Z: rows in 4 groups, each row roughly a mix of its group's directions:
Z (116 x 11):
[[  3 -15  20 -22   2 -23  10  31  23 -16 -25]
 [  0 -14   5   4 -15  27   1 -23  48  10   5]
 [ -4  18 -17 -12 -30  19  -1 -39 -15 -20  -6]
 [-15  13 -29   7  -2   2 -15 -10  41 -18 -23]
 [ 14 -17  13  14  29 -11   4  42  18  15   4]
 [  1   0 -29 -31  -1 -11 -34  -5  18  19  20]
 [  9 -20  22  29  25   7 -23 -10 -14  28   5]
 [ -3  26 -12  25   0   1  42  24 -10 -15   0]
 [-12  22 -13 -31 -24  -8  22  16   3 -26 -19]
 [ 28  -5 -27 -28  -3 -22 -18  28 -13   0  -7]
 [ -7 -14   3  15  27 -39  -9  27  -7  19  13]
 [  9 -30   2 -13 -19   2 -30  -2  37   4 -18]
 [ 27 -13   0  36  25   4   6  30  12  11   9]
 [ 30 -18  15  12  17  20   7  31  29   4  -2]
 [ 31  -4 -17  43   9  25  -3  -3  -4   5  18]
 [-15  -1  31  -5  -9  35  15 -25  26   1  -6]
 [ 24  14 -28 -34   0 -12  13  22 -16 -17   8]
 [  2 -27  22 -23   0  -8 -41 -19   8  16   2]
 [-17  28   7  14  13  -5  28   3 -39 -11  13]
 [ -8  24  23 -16   2  37  28  -2  -4 -16 -19]
 [ 11 -32  28 -15   8  -1 -11  -3 -28  26  18]
 [-14 -20 -22   8   1 -30 -22 -24   3  28  17]
 [-45   6   9 -12  -9 -23  -5 -31 -14   6   3]
 [-27 -17  24  31  16 -29   0 -12   4  13  12]
 [-13  35 -23  11 -11  -2  24  13  14 -24 -21]
 [-27  -4  28  16 -14  24   4 -28  28  -5   0]
 [ -3  29  22 -12   6  38  26   8   0 -16 -15]
 [ 28 -11 -10  35  21 -18   6  33   1   0   3]
 [ 28 -15  13  13  18   9  13  39  27   1  -7]
 [ 34  14  14 -12  13   1  14  39  -1 -15 -19]
 [ 25 -20  11  12  15 -16  11  39  22 -11 -14]
 [-14  20 -33  20   0   7  -9 -14  36 -11 -19]
 [ 16 -14  20   9 -10  12  33  12 -15 -37 -11]
 [  0  24 -10  27   1   0  45  22 -10 -11   8]
 [-35  10  21   6 -32  19 -24 -17   6   2   5]
 [-29  26   4  -6   0  45   7 -17  11  -2   9]
 [-37  16  -2   1   0  36   4 -29  10   5  17]
 [ 22  14 -25 -21   9 -18  20  26 -26 -13   8]
 [  1 -14  -2 -18 -33  18 -23 -10  40   3  -2]
 [ 27 -24  -9   3  -3 -46 -17  16  -8   6  -6]
 [ 21 -29  -7  13  -4 -47 -11   9 -12   6  -7]
 [-32   6  16 -44 -12 -19   4   0   2  -6 -18]
 [ 13  -5 -14 -30  -9 -23 -33  24 -18  -7 -15]
 [-34  19  27  27   5  10  19 -17 -16  -9   8]
 [ -8  -2 -14 -15  -9  -7 -28 -13  44 -21 -13]
 [ -7  12 -26  48  18  12   0  -7  20   2  -8]
 [-12  23 -33  18  -3   4  -2 -11  38 -16 -14]
 [  1  -4  25 -39 -20 -19  17  14 -23   1  14]
 [ 28   5 -23  -2  26 -20  28  23 -21  -1   5]
 [-11 -14  17 -43  -9  -6 -24   1 -14   8 -27]
 [  5  12   1  36  11  11  29   5 -30  21  15]
 [ 27 -26   6  28  -4 -31   5  22 -15 -13  -8]
 [ 24 -26  -8 -14  -2  11   6  -9  48  -1  -8]
 [-27  -7  25   2 -29  18 -25 -19  24  -4  -7]
 [ 16  -1  -5  24  -9  44  -5 -34   2  -2  12]
 [-35  22   8  -9  -2  38   9 -27   4   3   2]
 [ 20 -12 -20 -36 -22  -7 -29  17  13  -3  -9]
 [-34  26   6 -10   1  39   7 -23   7   4   3]
 [  8 -26   2   8  18  17 -25 -26  -8  33  16]
 [-17  26  13 -21   1  45  18 -10   6 -11  -2]
 [-22 -16  34  27   9   8   5 -26  19  15  11]
 [ 23  -2  12  24   9  41  18   6  27   6   2]
 [ -5  32 -23  24  -5   3  39  15   2 -16   0]
 [-35   8  18 -44 -14 -10   4  -8   4  -3 -15]
 [-35  -9  36 -22  11  -9   2   9  18  21   1]
 [-35  18  17  -1 -28   5 -32  -4 -20  -2   3]
 [-42  12  17 -29 -12   4  -1 -29  -2  10   2]
 [ 34   1 -22  42  15  12   2  13  -6   6  14]
 [-41   8  -7   5  -7  24  -6 -35   7  12  17]
 [ 31 -17  -5  19  22 -16  -2  42   6   1   1]
 [-36  13 -11 -11  -4  22 -12 -33  12  17  16]
 [ 25  11 -26 -24   5 -17  20  26 -21 -16   6]
 [ 10  17 -18  41   9  10  29   1   5  -6  25]
 [ 37 -19 -28 -24  -5 -14 -10  22  15   6  -7]
 [ -1  15 -32  31  13  21  -8  -8  24 -16 -18]
 [ 29  19 -28 -27 -14  27  -2  14  -7 -13  -9]
 [-23  26   5  11  11  -7 -17   2 -47   9   6]
 [  9  19 -12  47  10   7  28   3   2  -3  21]
 [ 39  -7   8   1   7 -26   5  36  -8  -9 -18]
 [  2   2  -6  28  14  17  23  -3 -33  31  17]
 [-33  16  11 -10 -12  38  13 -28  -2  -6  -4]
 [-25  14  15   8  -8  43  22 -16  -1 -17   1]
 [ 16  -2  -2   2  -1   5  40  10 -24   3  40]
 [ 33   5  -8   3  26 -25 -10  37  10  11   2]
 [ 26 -21 -18 -22 -18   7  -7   4  42   3  -2]
 [ 23 -12 -20 -35 -14 -14 -30  20   4  -3 -11]
 [ 12 -10 -14 -34 -34  -2 -29  14  18  -6  -6]
 [-44  -2  30 -18  -8 -14   6 -23   8   3  -7]
 [  2 -23  -2  15  22  20 -23 -23 -13  36   4]
 [ 37  -9  12   8   3 -18  11  36 -10 -19 -17]
 [ 24  15 -27 -33   3 -13  13  21 -20 -17   8]
 [-35  11 -12  -7  -2  29  -5 -31  14  10  22]
 [ 26 -17  21   9  13  25  10  25  34   1  -6]
 [ -9 -10 -30  -6  -4 -15 -34 -14  15  22  27]
 [ 12   2  -4  12   2   3  44  14 -22   2  35]
 [ 28 -15 -22 -32 -13 -18 -16  25   7  -7 -11]
 [  9 -24  20  13  17   6 -15 -15 -21  36  19]
 [ 37  -6  11   1   1 -26   2  34 -11 -10 -24]
 [-40   2  -8  10  -7  24  -1 -35   6   8  21]
 [ -5 -14   6 -12 -33  19 -24 -12  39   3  -3]
 [-30  -6   9   1 -30  27   9 -32 -11 -18  -1]
 [-10   9 -26   0  -6  -4 -14  -8  46 -26 -14]
 [ 13  13  29  -2   7  15  34  18 -13 -20 -27]
 [-10  22 -20 -16 -18  -9  19  16  20 -35 -15]
 [  2  16 -15  16   1   6  48  20 -20  -5  16]
 [ -9 -15  11  -5 -28  20 -23 -18  40   4  -5]
 [ 26  16 -25 -37 -13  17  -5  20  -8 -13 -11]
 [ -9  35 -19  19  -6   4  34  18  -2 -18 -15]
 [ 18 -23  21  16  16   6  -9 -11 -19  29  30]
 [-20  15 -29   4  -2  -2   0   7  33 -26 -30]
 [-37   7 -11 -12  -8  16 -13 -38   8  17  13]
 [ -2 -23  29 -30  -2  -7 -17  -1 -28  26  -3]
 [  6 -23   8  -1 -10  18  10 -18  51  -4  -6]
 [  9  20 -13  13  28  -6  37   8 -28   4  18]
 [-37 -13  24 -16   4 -41  -4  -1   2   4  -5]
 [-35   6  21 -38 -16 -11   7 -13   7  -7 -18]]

the four rows of each list that fit no group, in list order (the others fit one group, some only roughly):
- k550: [-18   8 -21   3   2   3 -28 -13  32  -8 -36]
- k106: [-36  20  21  21  -5  24  -6 -27  -7   8  13]
- k499: [ 27  -8 -17   8   0 -44   0  28  12  -8  -8]
- k628: [-33  11  29  23 -11  26   0 -25   8   4  10]
- k697: [ 19  17   0 -20  21 -31   8  26 -28  11   5]
- k846: [-16  23 -10 -30 -25  -4  -3 -38   5 -13  -5]
- k539: [ 21 -14  10  12   8  10  13 -10 -16  17  48]
- k18: [-21  30  19 -12   1  35  20  -6  17 -17  -9]
- k903: [ 13 -24  -7 -26 -26  -3 -16   9  39  -2 -11]
- k157: [-23   3   7 -21  -8 -14 -23   8  11  -7 -46]

k499 k697 k846 k18
- k14: [ 14 -20  16  -6   6   8  -4 -20 -29  33  29]
- k779: [-15  20 -15 -10 -12  -4  -7  -1  37 -32 -24]
- k423: [-18  18  21  30   0  10  24 -13 -32 -14   8]
- k652: [  2 -30  10 -10   6   1 -35 -27   1  30  12]
- k369: [  5 -24  -8   7   2 -43 -24  16 -16  20   8]
- k436: [-36  15 -28  -4 -11  18  -3 -35  10  -3   7]
- k838: [ 14 -18  27  17  14   3  -4  -6 -28  31  24]
- k276: [-29  25 -15 -13 -25  -8   0  -2   5 -26 -30]
- k247: [ -4 -19  20 -50 -15 -16 -12   8 -11  -2  -7]
- k306: [-36  14  24  22  -1  19 -20 -26  -4  13   3]

k423 k369 k436 k276
- k757: [-21  33  15 -12   5  42  18 -11   2  -3  -7]
- k760: [  5 -22  22 -25   0  -2 -21 -13 -27  34   7]
- k91: [ 13 -28   4 -10 -18   8  -3  -6  49 -10 -12]
- k570: [-23  35  14 -15   2  41   8  -9   5  -1 -10]
- k747: [ 20 -21  24  13  13   4   8  -1 -25  17  38]
- k424: [ 25   5  25   4   3  -2  24  27 -15 -20 -29]
- k25: [ 26 -29  15 -27  -6 -15   4  10 -31  10  13]
- k698: [ 34 -12  -1  24  20  25  -1  24  15  15  13]
- k176: [ 22 -25 -15   3 -10 -34 -25  -8  -3  24  16]
- k7: [ 37 -15  28  15  14  -1  11  32   6  -8 -11]
- k485: [ 14   4  10   5  -9  54   6 -21  18  -3  -3]
- k481: [ 6 23 -6 32 14 18 20  5 36 -8 16]
- k517: [-21  -3 -24   1   4 -17 -29 -22  12  32  20]
- k145: [-37  14   5 -17 -21  -6   3 -40 -12  -7  -8]

k25 k176 k7 k481
